In the data rows, the value 128 means zero.
Here are some points:
"117 24 112 154 134 0 222 93 94 201 154 109 166 153 108 101 127 84 124 164 167 220 251 228
 43 71 82 187"
"127 133 119 93 99 193 62 191 134 115 125 80 94 115 81 150 122 152 179 94 115 74 80 151
 207 134 31 89"
"118 49 113 147 128 0 234 99 112 217 174 64 179 131 71 95 102 74 130 179 158 220 253 203
 66 75 52 208"
"125 53 96 148 103 0 217 107 117 197 184 66 176 148 83 90 104 68 138 180 156 210 255 225
 49 65 51 218"
"124 125 171 131 96 196 122 153 119 106 93 143 88 134 140 140 132 179 132 78 153 93 81 181
 155 132 200 100"
"124 137 118 136 134 165 109 141 113 106 102 156 131 135 169 133 139 145 120 117 115 106 112 123
 143 147 172 104"
"119 160 134 123 172 140 125 73 136 93 108 213 165 139 217 147 161 117 48 154 146 128 128 5
 90 167 210 120"
"189 68 131 129 130 146 124 102 127 90 104 190 148 158 201 135 135 113 72 172 110 133 133 143
 93 167 199 118"
"176 98 118 106 130 150 137 99 142 88 114 188 149 123 187 146 136 99 76 173 110 105 125 139
 101 171 165 121"
"149 50 72 126 92 0 208 126 122 222 210 36 167 122 34 84 59 48 163 195 139 209 255 206
 82 62 0 223"
"150 30 88 136 99 0 191 127 136 223 196 21 188 122 26 87 87 55 179 180 151 207 255 203
 77 77 0 231"
"94 145 183 158 163 173 90 103 116 101 93 189 110 127 197 131 145 157 94 101 138 117 86 61
 130 147 224 93"
"63 140 185 153 175 179 87 132 98 85 95 183 77 143 191 127 137 197 105 61 163 130 83 93
 130 143 234 82"
"157 131 115 98 98 158 90 151 158 109 135 90 116 113 101 142 122 138 153 127 97 85 92 161
 176 132 56 118"
"144 58 76 126 97 0 227 125 125 202 180 35 184 112 46 85 97 46 159 179 140 210 252 202
 66 58 0 219"
"127 142 145 127 98 179 103 164 119 108 127 129 98 127 106 143 121 176 130 74 123 87 66 165
 171 132 157 96"
"135 126 140 134 128 172 115 130 124 91 120 157 126 134 157 149 117 133 116 119 124 110 102 165
 130 152 182 105"
"149 141 125 131 164 147 129 68 145 80 105 196 149 139 205 137 150 127 49 154 125 141 145 59
 88 170 224 132"
"135 141 147 114 107 192 107 165 114 110 120 125 99 109 115 147 133 165 151 92 127 95 72 178
 173 131 152 83"
"123 136 135 132 113 185 91 157 117 113 111 125 98 132 106 143 136 169 144 79 122 89 68 168
 183 129 165 100"
"110 115 165 150 133 205 103 140 107 114 98 167 100 127 153 116 141 177 127 67 148 120 81 187
 143 134 215 102"
"190 117 101 99 121 158 135 111 155 84 144 148 165 136 164 152 121 90 104 185 98 106 109 134
 125 151 134 120"
"148 49 78 120 102 0 177 133 130 210 189 34 170 119 36 99 99 58 175 187 127 214 255 220
 72 61 0 213"
"123 31 114 153 140 0 227 103 89 211 173 102 170 142 83 75 110 94 122 171 171 233 255 226
 56 73 95 201"
"81 168 182 141 170 177 104 106 104 92 110 186 101 122 182 142 164 155 102 112 158 125 100 28
 122 160 251 107"
"137 131 135 118 107 210 96 159 124 104 120 113 97 132 116 134 132 152 149 86 122 102 66 183
 181 133 151 95"
"121 127 142 140 132 170 100 135 120 101 108 165 113 137 159 146 137 162 117 131 115 110 86 150
 121 142 187 114"
"132 59 105 142 120 0 231 103 110 210 173 59 157 133 70 99 114 77 138 185 161 204 255 228
 67 63 53 211"
"54 255 115 112 171 173 132 141 143 160 172 118 109 124 120 140 174 135 139 98 104 98 91 0
 184 135 184 122"
"118 15 119 156 152 0 238 92 104 198 157 116 160 132 110 75 122 93 124 170 184 232 249 219
 35 90 73 217"
"122 33 106 158 124 0 228 100 91 209 164 94 168 131 97 91 119 73 130 162 175 228 247 219
 52 85 91 228"
"90 255 132 112 154 169 106 133 154 119 131 112 121 123 121 134 122 128 151 101 104 86 80 0
 169 136 167 120"
"111 142 145 136 93 175 95 182 124 118 110 110 89 128 127 143 116 154 159 97 127 106 68 158
 185 130 164 98"
"31 255 139 107 157 194 99 131 130 138 132 102 86 114 112 134 141 159 152 83 94 99 80 0
 204 122 166 83"
"209 124 69 83 108 134 79 133 192 88 141 91 150 122 119 142 102 80 133 190 79 96 141 119
 131 125 0 107"
"131 239 84 91 148 150 122 101 154 120 130 138 158 133 140 141 113 84 105 177 91 99 135 0
 120 157 111 140"
"141 31 74 129 107 0 164 119 121 211 171 16 169 134 32 82 94 41 181 188 142 211 255 215
 106 62 0 223"
"122 21 122 164 139 0 239 84 85 196 170 117 157 143 107 75 131 85 117 169 179 248 255 228
 38 82 119 222"
"109 99 184 157 150 185 92 141 90 105 76 157 90 112 150 133 144 179 118 65 150 106 84 178
 146 133 217 92"
"60 255 151 119 137 191 97 156 118 105 102 106 112 106 109 148 121 156 164 69 117 91 74 0
 177 129 144 96"
"189 127 63 107 111 146 97 141 165 93 142 120 149 116 128 134 122 99 128 179 99 112 131 126
 119 164 62 129"
"81 159 166 152 165 156 94 96 109 99 94 187 107 140 204 144 151 143 99 95 150 125 106 53
 128 158 232 89"
"131 56 83 129 95 0 171 137 139 201 185 26 183 147 43 86 83 57 175 193 126 210 255 195
 84 62 0 215"
"119 134 161 133 111 177 104 172 135 119 111 118 84 123 122 144 143 161 157 91 142 87 67 169
 181 137 173 99"
"136 49 66 128 98 0 221 119 120 216 186 28 181 131 54 91 92 60 164 173 159 197 245 218
 64 67 0 229"
"96 181 125 137 191 130 116 61 115 93 118 205 133 122 219 140 154 132 73 167 119 131 135 0
 86 168 226 123"
"45 182 189 158 182 182 100 124 92 110 102 177 99 124 177 138 139 192 121 78 156 120 78 14
 123 133 251 106"
"121 69 110 134 112 0 242 100 114 211 183 65 170 137 70 93 98 61 144 172 150 194 255 228
 61 74 65 209"
"98 152 171 152 160 172 99 108 114 98 90 199 104 136 190 119 144 165 96 100 153 111 92 75
 127 151 247 88"
"93 138 192 152 141 183 91 107 93 112 87 169 83 132 164 130 154 185 113 65 162 104 79 126
 136 142 249 94"
"190 95 111 115 125 138 134 108 156 100 103 156 154 123 193 138 126 110 91 172 110 122 129 136
 99 175 164 115"
"130 58 113 144 113 0 236 113 116 211 190 67 151 120 76 80 103 56 156 174 154 208 248 215
 57 76 61 219"
"136 32 116 164 123 0 218 90 100 202 156 106 151 135 92 84 111 82 150 170 179 221 251 219
 58 50 97 207"
"47 255 130 132 147 182 99 153 131 136 133 93 84 124 107 135 138 175 162 87 118 92 75 0
 188 118 155 105"
"145 110 101 114 76 167 59 171 145 126 135 83 131 132 98 146 114 118 154 128 85 82 85 153
 164 104 0 106"
"190 129 78 96 92 138 99 125 176 95 127 98 155 122 126 138 104 97 113 194 75 102 117 123
 124 155 69 112"
"54 239 141 125 146 194 117 141 150 114 107 107 114 119 103 138 142 152 159 79 137 96 83 0
 186 136 158 110"
"104 104 174 149 164 165 104 96 106 107 94 203 105 135 187 128 152 157 101 120 146 127 97 124
 118 135 236 127"
"185 125 109 115 134 131 131 107 154 98 115 170 146 119 165 154 127 104 93 173 116 112 129 97
 98 155 176 129"
"120 178 133 132 173 129 132 62 126 97 113 215 141 131 222 147 150 130 63 160 140 139 114 11
 86 171 213 127"
"112 112 168 142 125 189 73 158 103 95 97 149 89 125 122 126 144 167 128 71 140 122 72 177
 160 144 175 86"
"45 108 151 162 174 0 227 56 96 225 151 134 151 149 127 89 136 92 103 144 198 243 255 70
 17 99 135 187"
"169 107 119 91 91 163 34 173 162 120 137 80 131 115 84 138 104 137 163 134 93 97 97 168
 177 123 0 129"
"138 137 146 133 126 152 120 123 122 107 106 162 117 117 155 130 134 145 115 100 121 116 80 125
 144 145 191 105"
"160 126 109 93 84 177 72 162 148 125 135 104 116 106 77 138 131 135 160 132 92 73 84 157
 162 126 0 120"
12 more points follow, each with its number after it:
"140 60 77 125 90 0 190 123 136 216 192 32 167 117 47 90 97 47 159 189 134 194 251 215
 81 56 0 229" 0
"43 211 98 121 143 0 250 96 115 223 190 67 179 133 71 82 98 66 159 170 139 217 255 0
 81 70 49 223" 1
"182 120 94 98 113 141 127 115 158 95 137 149 152 112 147 142 118 87 111 192 104 104 119 124
 100 157 138 115" 2
"140 113 132 116 97 184 108 143 141 105 111 127 117 125 126 142 132 156 146 105 129 90 97 174
 152 130 148 106" 3
"108 112 188 147 140 193 85 140 107 106 96 166 84 118 139 128 159 179 119 73 142 113 60 178
 156 151 189 106" 4
"193 116 82 110 118 147 143 106 177 81 113 147 159 127 155 148 131 105 104 179 83 92 115 162
 131 149 133 134" 5
"61 177 195 154 181 185 87 122 92 104 77 192 88 134 171 134 167 177 98 75 148 129 73 80
 143 144 240 95" 6
"139 128 131 112 123 172 107 152 143 114 113 141 88 122 119 136 125 151 139 117 118 107 90 153
 158 140 149 110" 7
"111 138 143 127 105 187 94 141 127 104 116 134 108 122 117 120 127 166 147 82 127 94 69 177
 182 154 157 91" 8
"76 177 169 160 172 155 106 100 111 114 101 184 96 148 191 136 148 161 91 102 154 119 101 17
 111 159 241 103" 9
"109 48 112 149 145 0 226 87 100 217 177 89 168 128 110 90 108 81 122 159 180 234 255 186
 36 78 95 210" 10
"84 255 131 104 157 170 112 133 146 120 144 120 118 119 119 145 124 148 138 113 95 100 80 0
 165 132 153 112" 11
Which of these numbered points is nearest to each point below, ignoring the 2 directions in which the first points spread most? Its number follows each.
"142 60 93 114 92 0 208 120 122 210 190 27 165 126 47 106 104 70 166 175 130 191 255 213
 81 63 0 226" > 0
"137 85 163 148 133 176 108 110 117 105 97 178 103 120 183 124 139 167 97 98 138 114 110 174
 130 145 223 99" > 3
"189 86 117 143 145 147 132 93 144 82 99 185 147 132 207 141 145 113 73 154 108 132 142 140
 93 154 194 114" > 5
"129 134 129 131 109 181 93 155 115 103 117 129 99 130 108 125 143 158 153 84 131 98 75 190
 160 143 160 91" > 8
"61 189 168 147 185 171 117 89 96 103 96 198 109 147 194 138 157 168 72 101 149 132 95 0
 116 160 247 93" > 9
"75 255 116 114 161 172 122 127 135 141 141 106 116 126 116 150 137 126 135 110 111 79 79 0
 176 130 158 123" > 11
"123 148 113 132 168 146 125 55 130 80 110 204 137 131 224 153 130 128 74 169 115 110 127 17
 91 183 214 114" > 2
"85 243 120 117 146 166 127 140 154 119 131 109 110 105 123 147 137 152 156 130 94 90 100 0
 163 139 139 113" > 11
"131 45 92 140 119 0 240 100 121 215 182 51 174 128 77 78 107 68 144 174 169 214 255 216
 61 65 49 204" > 10
"185 102 102 111 119 122 151 92 150 95 104 160 150 131 165 150 127 107 91 174 101 122 124 137
 109 169 172 147" > 5
"63 255 127 112 154 167 128 134 158 121 143 122 118 112 122 139 143 143 156 106 110 101 94 0
 179 126 166 115" > 11
"199 140 73 118 113 133 115 124 147 108 145 147 144 122 152 142 93 89 99 176 97 112 122 126
 115 148 140 117" > 2
"70 152 194 140 165 199 106 122 103 113 78 185 75 137 171 126 160 179 107 65 162 122 60 73
 145 147 239 91" > 6
"39 212 88 116 154 0 250 93 121 246 217 59 164 122 68 95 130 76 147 156 154 206 249 0
 88 66 72 221" > 1
"34 233 80 145 171 0 246 104 113 255 231 53 166 132 62 102 134 54 143 155 150 211 249 0
 92 58 54 205" > 1
"179 110 85 108 117 135 70 150 175 100 127 109 153 118 111 142 104 104 130 194 86 99 109 118
 126 145 0 103" > 2
"174 81 109 130 153 140 131 87 142 80 100 205 141 137 219 124 141 113 61 167 126 130 125 155
 102 173 197 123" > 5
"26 231 85 147 175 0 239 85 132 248 202 68 173 129 68 88 120 60 155 159 145 204 255 0
 84 61 71 228" > 1
"192 90 131 143 140 139 128 96 143 84 120 197 156 135 195 158 151 115 68 147 123 131 127 150
 103 162 194 130" > 5
"64 176 201 153 165 182 86 107 91 94 83 188 88 133 168 152 165 197 127 86 150 123 76 66
 139 129 244 95" > 6
"136 115 151 130 132 170 113 136 128 96 110 168 128 136 146 138 139 158 109 92 127 101 95 160
 131 139 188 102" > 3
"81 255 107 124 156 167 117 153 163 124 134 118 115 128 132 154 132 139 130 110 105 108 79 0
 165 130 152 120" > 11
"41 223 84 139 157 0 237 98 114 254 210 30 165 133 58 89 136 70 147 161 145 208 255 0
 80 52 69 200" > 1
"47 174 180 162 165 184 91 141 94 100 97 199 81 143 174 125 160 174 114 54 143 113 87 72
 150 133 255 83" > 6
"196 116 65 87 107 143 114 135 165 93 135 124 154 102 138 144 111 94 112 183 92 92 134 120
 120 153 38 118" > 2
"164 82 126 132 144 153 132 90 151 81 93 193 158 137 208 143 144 106 77 165 117 130 128 153
 89 181 211 122" > 5
"64 99 155 168 165 0 220 71 78 208 145 115 157 130 123 73 137 81 101 160 189 240 255 87
 40 82 141 196" > 9
"116 155 121 148 170 139 128 77 140 77 103 221 148 132 231 151 137 114 56 165 136 147 128 25
 78 178 228 106" > 2
"34 239 98 146 163 0 230 95 117 245 227 61 161 136 66 96 117 63 140 158 155 193 255 0
 91 57 73 209" > 1
"156 134 126 111 120 153 104 153 125 102 131 136 111 128 106 140 124 143 128 108 109 107 86 172
 153 129 151 102" > 7
"136 105 135 147 116 175 97 133 121 104 119 155 119 125 160 154 129 145 129 117 130 97 91 174
 141 164 179 110" > 3
"43 103 149 174 179 0 216 63 92 199 143 134 179 141 119 81 133 82 106 163 204 239 255 82
 28 84 130 201" > 9
"81 164 184 159 154 170 110 118 95 113 91 172 95 139 163 130 162 181 115 72 160 111 73 101
 149 138 224 99" > 6
"181 87 130 134 129 131 110 99 140 94 80 190 143 150 199 136 132 106 60 170 119 101 126 155
 101 158 192 122" > 5
"39 205 97 126 158 0 248 93 123 228 203 39 159 125 65 78 118 81 162 182 153 209 238 0
 87 71 60 199" > 1
"57 163 201 155 165 185 106 130 99 111 86 206 87 138 173 139 149 192 102 77 159 122 58 53
 142 135 252 87" > 6
"143 52 121 140 106 0 239 128 112 218 179 67 168 124 81 92 115 78 143 161 176 208 244 227
 54 69 47 215" > 10
"54 170 213 151 165 200 97 102 101 115 80 188 85 131 175 137 160 175 101 60 155 127 76 46
 141 146 243 94" > 6
"147 116 153 130 133 173 91 141 122 90 107 147 126 139 169 134 146 143 112 113 150 117 88 163
 136 153 190 100" > 3
"148 65 73 125 85 0 209 122 156 217 202 31 188 124 34 77 85 58 168 179 122 198 255 210
 86 57 0 213" > 0
"77 255 132 113 158 167 110 125 143 110 143 99 89 130 125 150 127 135 153 116 110 96 96 0
 164 138 140 118" > 11
"76 185 169 141 165 166 107 108 80 118 104 202 102 130 193 135 168 170 104 103 150 121 103 11
 129 152 249 103" > 9
"130 146 121 113 126 165 125 158 140 103 105 138 118 128 117 129 125 144 135 125 108 76 79 150
 164 142 140 108" > 7
"165 92 112 126 141 145 121 80 138 87 100 194 148 146 203 148 148 104 61 158 117 144 127 156
 93 166 198 126" > 5
"51 89 142 178 180 0 247 58 72 205 158 128 143 142 131 84 137 81 109 161 196 224 255 110
 43 72 149 212" > 9
"193 87 129 111 124 127 123 95 141 82 110 193 152 131 203 133 138 109 56 145 106 122 128 155
 77 148 185 128" > 5
"128 144 148 131 108 188 91 150 126 97 111 108 91 134 115 130 121 158 147 76 142 91 67 170
 165 134 161 104" > 8
"115 100 175 138 150 176 83 148 91 101 88 169 78 135 161 122 150 171 117 68 150 118 69 181
 148 132 218 100" > 4
"39 205 93 129 173 0 236 94 132 245 222 45 177 141 75 90 98 69 158 165 154 198 255 0
 91 67 55 206" > 1
"105 93 194 157 140 183 97 142 81 98 98 171 87 131 157 136 147 178 120 74 149 112 75 184
 151 134 223 102" > 4
"92 155 191 144 164 178 102 120 101 101 78 203 79 120 173 125 163 177 107 76 155 119 69 86
 138 148 244 92" > 6
"108 97 187 141 125 179 91 132 102 110 100 167 108 110 160 119 151 183 107 74 148 105 71 196
 136 152 221 107" > 4
"88 255 139 117 137 168 120 149 133 118 135 106 123 106 115 131 137 144 148 111 106 101 71 0
 156 146 149 103" > 11
"63 93 145 184 179 0 231 65 72 215 167 137 162 139 128 89 122 87 97 169 202 244 255 107
 21 102 145 195" > 9
"75 96 143 160 167 0 224 76 88 209 154 135 154 151 119 86 139 92 101 149 193 241 253 104
 24 91 140 213" > 9
"143 145 135 117 104 177 114 148 139 111 113 136 110 126 105 124 133 139 146 126 117 112 98 152
 150 142 153 112" > 7
"129 108 160 140 135 186 107 117 116 112 81 169 112 145 177 128 131 166 99 95 159 104 91 177
 124 143 205 112" > 3
"123 101 153 142 147 165 123 129 119 94 111 182 109 131 183 125 160 153 97 88 148 107 96 165
 131 149 225 88" > 3
"57 175 189 154 151 182 92 112 93 104 80 189 93 143 172 137 152 173 101 58 149 137 80 51
 136 142 255 89" > 6
"82 166 189 172 161 188 91 117 114 126 80 189 86 135 177 152 150 181 104 63 163 126 75 94
 135 147 246 94" > 6
"138 87 155 133 123 176 95 123 108 99 108 162 125 124 159 132 146 164 112 118 134 107 79 167
 129 156 189 92" > 3
"145 48 96 138 105 0 225 107 112 206 173 62 173 128 65 74 111 70 149 163 160 210 255 226
 65 69 40 206" > 10
"183 92 131 129 146 136 131 74 143 81 101 196 141 124 196 127 148 125 78 152 118 124 133 139
 92 172 203 114" > 5
"147 110 157 128 122 168 125 139 130 95 102 162 121 120 148 139 125 162 106 117 129 110 103 176
 132 155 186 98" > 3
"111 128 160 133 123 177 101 136 110 106 105 147 111 115 130 128 139 180 132 80 142 104 72 157
 167 130 198 87" > 8
"86 155 188 163 170 191 101 102 94 99 87 180 83 123 168 136 147 193 105 62 146 118 72 95
 140 136 247 93" > 6
"59 255 115 113 151 171 115 143 132 125 149 105 122 117 123 131 133 136 134 102 116 103 81 0
 151 155 149 103" > 11
"122 44 89 149 104 0 221 134 120 213 176 62 172 122 68 94 102 80 143 160 154 221 255 224
 67 66 49 213" > 10
"122 51 118 148 138 0 236 96 91 222 159 72 169 142 105 92 90 85 137 158 177 237 255 228
 39 69 100 214" > 10
"80 147 196 157 156 177 92 125 92 102 80 199 85 118 172 137 160 182 107 66 167 124 90 94
 135 151 250 73" > 6
"18 220 90 162 172 0 242 102 125 255 225 46 169 130 52 84 116 77 149 159 160 205 254 0
 83 71 71 206" > 1
Now 12 new points, numbered from 0 again:
"83 33 129 182 147 0 236 58 81 207 154 121 157 132 120 94 130 84 100 179 197 243 254 176
 28 73 138 199" 0
"144 138 108 101 108 161 74 152 146 93 118 101 120 109 96 144 128 117 161 125 98 85 86 147
 158 128 65 119" 1
"136 137 136 141 174 153 138 80 142 79 99 211 156 136 224 132 149 125 50 172 125 132 146 71
 79 174 210 111" 2
"124 47 108 132 118 0 232 113 136 213 174 60 166 158 64 77 99 82 149 181 151 193 251 223
 53 62 68 210" 3
"132 101 160 148 133 167 99 122 103 97 88 184 106 150 175 143 152 146 104 106 130 131 107 184
 143 144 227 86" 4
"115 128 143 119 110 192 118 159 133 109 105 98 111 127 103 140 148 155 153 80 136 96 76 159
 168 141 168 90" 5
"120 112 176 143 138 181 97 161 109 109 105 155 91 119 145 138 136 175 139 73 131 102 87 193
 156 138 174 92" 6
"85 137 189 172 152 205 98 115 81 103 94 194 84 137 183 130 159 180 118 77 151 129 66 137
 149 140 255 91" 7
"119 146 125 99 86 192 84 190 147 126 107 64 103 128 84 135 122 146 169 103 108 74 65 158
 191 132 19 91" 8
"50 255 144 115 152 187 118 140 138 133 140 99 93 109 106 149 129 147 164 77 106 93 71 0
 175 123 163 104" 9
"146 148 122 108 102 185 68 181 153 116 120 97 114 107 77 150 126 141 169 104 113 81 74 147
 183 121 15 108" 10
"112 38 92 140 105 0 245 109 108 213 179 67 171 133 71 91 104 83 144 175 158 196 255 233
 54 69 57 227" 11
The same question for these:
"138 149 121 109 108 182 122 153 129 93 124 145 111 120 121 149 132 133 126 111 115 98 103 146
 156 131 152 121" > 11
"43 179 179 146 176 184 94 115 101 105 103 184 83 133 175 130 158 161 104 63 159 128 93 31
 141 134 255 90" > 0
"144 122 123 115 90 197 54 188 146 109 126 88 126 110 73 137 122 148 165 92 110 65 67 159
 192 121 14 101" > 10
"139 136 121 105 90 190 26 182 137 124 124 82 115 112 67 146 121 144 176 84 102 81 66 159
 190 128 0 101" > 10
"98 90 179 147 143 190 98 135 111 79 96 168 94 136 167 133 144 177 115 56 146 116 79 189
 137 128 235 86" > 6
"201 136 52 88 92 150 106 134 179 96 130 99 163 128 118 138 111 84 126 189 75 88 128 122
 140 152 14 123" > 2
"54 178 183 166 163 178 99 117 86 111 87 189 100 126 169 129 156 185 123 81 167 120 77 47
 146 133 234 78" > 0
"73 142 186 167 154 195 98 119 111 92 88 182 71 137 169 140 149 175 101 70 159 124 72 122
 138 144 255 96" > 7
"139 98 152 133 143 169 101 117 108 112 100 172 123 138 174 137 145 139 121 100 130 120 81 186
 138 148 197 91" > 4
"67 255 135 103 146 195 96 156 113 124 142 114 88 119 108 143 130 162 174 79 134 89 72 0
 182 132 153 91" > 9
"120 108 164 148 137 169 108 112 97 87 95 187 102 146 174 131 148 154 90 103 152 125 87 142
 114 152 238 100" > 4
"124 137 145 136 130 158 114 142 97 104 121 146 126 129 150 145 129 147 123 113 134 98 91 127
 153 151 195 109" > 11
"73 137 195 163 151 192 97 120 88 91 82 194 81 129 157 135 156 206 92 75 159 114 79 114
 142 149 255 88" > 7
"141 99 149 124 118 163 92 130 142 101 101 151 119 122 140 145 145 134 98 112 125 122 91 171
 151 140 191 108" > 4
"32 255 126 126 160 188 124 163 125 170 175 100 98 139 103 123 178 168 144 55 128 103 78 0
 183 125 191 110" > 9
"136 96 162 156 149 177 95 116 91 109 110 190 104 147 186 150 132 159 96 111 141 119 86 168
 131 139 235 99" > 4
"139 132 148 138 140 170 128 142 133 113 120 153 119 108 155 154 132 157 113 109 109 108 87 143
 130 129 182 98" > 11
"111 104 182 144 131 187 82 154 107 105 91 160 81 141 152 138 144 184 99 88 147 112 76 187
 140 151 226 105" > 6
"111 112 190 156 125 187 103 147 96 90 99 176 97 138 151 127 135 178 114 67 146 111 88 177
 141 147 231 91" > 6
"127 146 139 105 93 185 66 195 148 107 112 105 93 115 90 152 130 167 163 79 121 101 85 151
 199 120 95 87" > 0
"204 124 76 93 106 145 109 133 186 92 142 127 160 117 132 149 110 88 132 203 92 104 132 111
 132 147 29 135" > 2
"197 125 74 71 94 152 92 155 182 96 140 84 162 127 114 155 108 78 140 201 70 99 131 134
 137 153 0 126" > 2
"134 128 110 97 78 173 54 174 142 122 123 64 94 136 93 131 120 150 170 91 108 85 66 163
 205 115 0 97" > 8
"119 60 107 143 109 0 236 110 91 228 176 72 170 136 61 73 107 82 148 168 154 211 255 214
 62 74 64 217" > 11
"91 78 159 187 150 0 216 75 85 202 151 125 174 147 125 83 138 89 91 150 184 240 255 161
 25 81 150 204" > 0
"189 126 75 97 100 153 125 123 182 88 133 121 158 110 144 155 115 102 120 191 70 100 135 113
 142 132 40 140" > 2
"125 122 149 123 135 173 106 135 146 116 101 153 105 145 156 139 135 146 121 108 114 125 116 137
 142 142 200 116" > 3
"48 255 117 116 173 165 117 146 139 154 161 114 118 135 128 136 151 128 143 100 97 97 78 0
 191 122 183 114" > 9
"123 41 120 140 116 0 234 96 104 210 154 84 172 131 77 69 112 76 122 163 187 215 250 229
 56 78 83 223" > 11
"160 140 114 113 89 167 85 149 140 100 128 96 128 122 109 130 112 133 163 138 99 94 106 145
 180 151 87 115" > 1
"130 108 158 135 130 162 101 123 111 101 98 180 102 123 192 149 132 147 103 99 135 116 84 186
 141 143 216 102" > 4
"144 111 166 136 124 170 104 115 118 106 109 169 129 124 156 126 140 131 117 116 140 115 90 175
 139 151 194 110" > 4
"155 123 111 113 97 149 99 164 139 107 119 95 113 109 105 143 125 129 154 127 89 102 78 150
 171 113 78 107" > 1
"109 142 148 130 133 169 90 127 126 96 100 159 98 114 150 136 141 134 141 119 122 108 80 138
 142 149 179 99" > 1
"90 160 160 156 160 155 108 97 101 96 102 189 100 146 182 131 149 162 80 98 143 132 87 59
 131 141 229 102" > 0
"219 115 62 85 83 131 53 135 192 97 143 110 177 114 118 131 112 90 128 183 77 109 141 116
 147 153 0 112" > 2
"124 80 150 135 133 171 94 117 118 105 85 179 106 137 169 136 150 172 112 104 139 114 88 164
 133 129 213 97" > 4
"142 136 120 124 97 179 57 180 156 110 139 90 80 107 60 127 112 149 177 96 110 71 87 149
 204 123 0 114" > 10
"92 138 199 155 159 181 93 127 82 99 72 203 87 140 183 132 166 175 107 74 179 124 64 124
 148 136 232 94" > 7
"43 196 186 172 167 179 104 111 87 103 87 184 97 153 168 136 174 178 116 74 169 109 83 19
 137 149 255 77" > 0
"84 152 172 147 178 175 94 114 108 101 85 200 106 132 187 135 164 172 89 88 148 126 82 37
 120 147 227 101" > 10
"153 143 106 93 99 172 98 166 161 96 123 114 111 121 105 144 118 133 147 122 87 83 94 136
 173 133 67 116" > 1
"204 118 70 89 106 137 140 139 187 115 135 117 145 115 141 151 97 98 121 178 81 90 134 123
 133 149 56 134" > 2
"50 255 124 121 179 188 116 157 121 117 137 93 86 116 111 139 142 160 152 62 119 99 84 0
 174 121 147 91" > 9
"204 128 81 101 93 139 109 139 175 81 142 102 154 112 138 144 101 74 119 199 95 117 111 127
 140 142 32 125" > 2
"138 141 126 131 109 173 33 181 144 129 108 83 110 117 71 135 115 157 184 82 102 65 70 164
 212 128 5 101" > 10
"91 134 204 158 162 192 97 122 94 130 91 187 88 128 160 146 155 192 105 61 149 112 82 107
 141 121 243 87" > 7
"117 24 121 175 130 0 233 90 86 207 167 97 170 142 98 75 120 77 119 173 170 237 255 223
 43 73 87 208" > 0
"137 25 120 158 121 0 210 83 91 196 155 98 149 135 103 95 126 86 123 182 182 220 244 241
 44 81 95 204" > 0
"156 109 139 111 130 172 99 125 135 108 113 140 109 145 145 141 120 133 133 121 116 102 91 180
 155 151 160 115" > 4
"151 131 128 117 86 188 19 193 137 122 115 80 96 105 84 141 108 152 185 82 115 88 80 165
 194 113 0 115" > 10
"137 131 134 103 98 186 68 177 142 123 127 82 102 106 71 132 121 159 192 104 108 83 63 145
 187 114 8 107" > 10
"165 150 112 104 94 153 92 146 141 117 133 104 110 120 106 133 122 132 166 134 90 76 85 151
 179 132 91 98" > 1
"160 127 124 107 111 172 102 168 144 107 135 106 119 114 111 135 128 130 153 128 80 94 92 138
 187 129 83 108" > 1
"106 152 167 128 130 190 115 162 127 113 99 144 106 129 146 144 163 169 138 85 149 105 66 131
 168 143 209 105" > 5
"121 22 119 145 128 0 220 82 98 208 161 118 172 137 106 71 136 96 112 158 188 237 255 235
 38 95 82 207" > 8
"112 134 149 116 107 192 109 178 121 111 118 121 91 121 117 140 134 159 157 86 124 97 91 162
 173 154 168 84" > 5
"43 202 182 157 182 194 99 112 100 101 84 192 93 136 171 135 155 178 101 67 165 92 80 18
 162 143 245 101" > 0
"83 141 192 145 154 198 98 105 88 103 76 195 89 151 157 131 149 195 114 62 164 103 73 121
 132 134 247 97" > 7
"95 48 148 169 152 0 231 70 80 213 147 121 169 161 143 88 117 71 73 162 187 242 252 180
 32 89 136 198" > 8
"109 49 125 161 127 0 244 89 95 215 160 101 157 150 94 78 118 77 121 175 176 231 255 194
 43 95 90 199" > 8
"130 126 120 102 98 196 44 183 148 123 118 89 98 115 82 134 126 155 184 115 100 68 79 156
 196 110 0 107" > 10
"153 108 137 132 135 174 115 137 121 106 87 163 109 123 143 133 143 146 112 115 124 112 99 165
 148 141 184 109" > 4
"148 66 87 124 105 0 214 128 121 210 171 43 186 148 50 88 108 76 152 183 140 210 255 218
 78 64 0 210" > 3
"140 124 145 138 114 178 112 135 122 91 100 148 107 122 165 148 133 150 113 109 115 120 108 165
 132 158 191 101" > 4
"209 132 83 103 96 149 125 135 179 96 145 116 153 122 133 132 117 76 124 191 86 84 117 121
 139 164 70 138" > 2
"136 34 87 131 134 0 241 121 105 210 178 68 172 143 73 72 102 69 153 186 148 217 255 226
 71 53 66 202" > 3
"75 162 201 166 162 198 103 106 91 99 98 189 102 134 174 145 160 185 107 59 152 115 73 63
 129 145 230 90" > 0
"150 134 116 106 104 172 85 170 153 101 137 102 125 124 108 140 117 138 150 125 85 92 82 160
 175 133 92 110" > 1
"116 137 155 120 116 193 125 158 133 118 117 113 113 130 122 137 123 160 153 88 132 85 59 177
 188 131 175 80" > 5
"60 179 73 129 165 0 248 94 125 233 204 47 157 132 61 91 116 52 159 158 150 218 253 0
 73 67 52 207" > 9
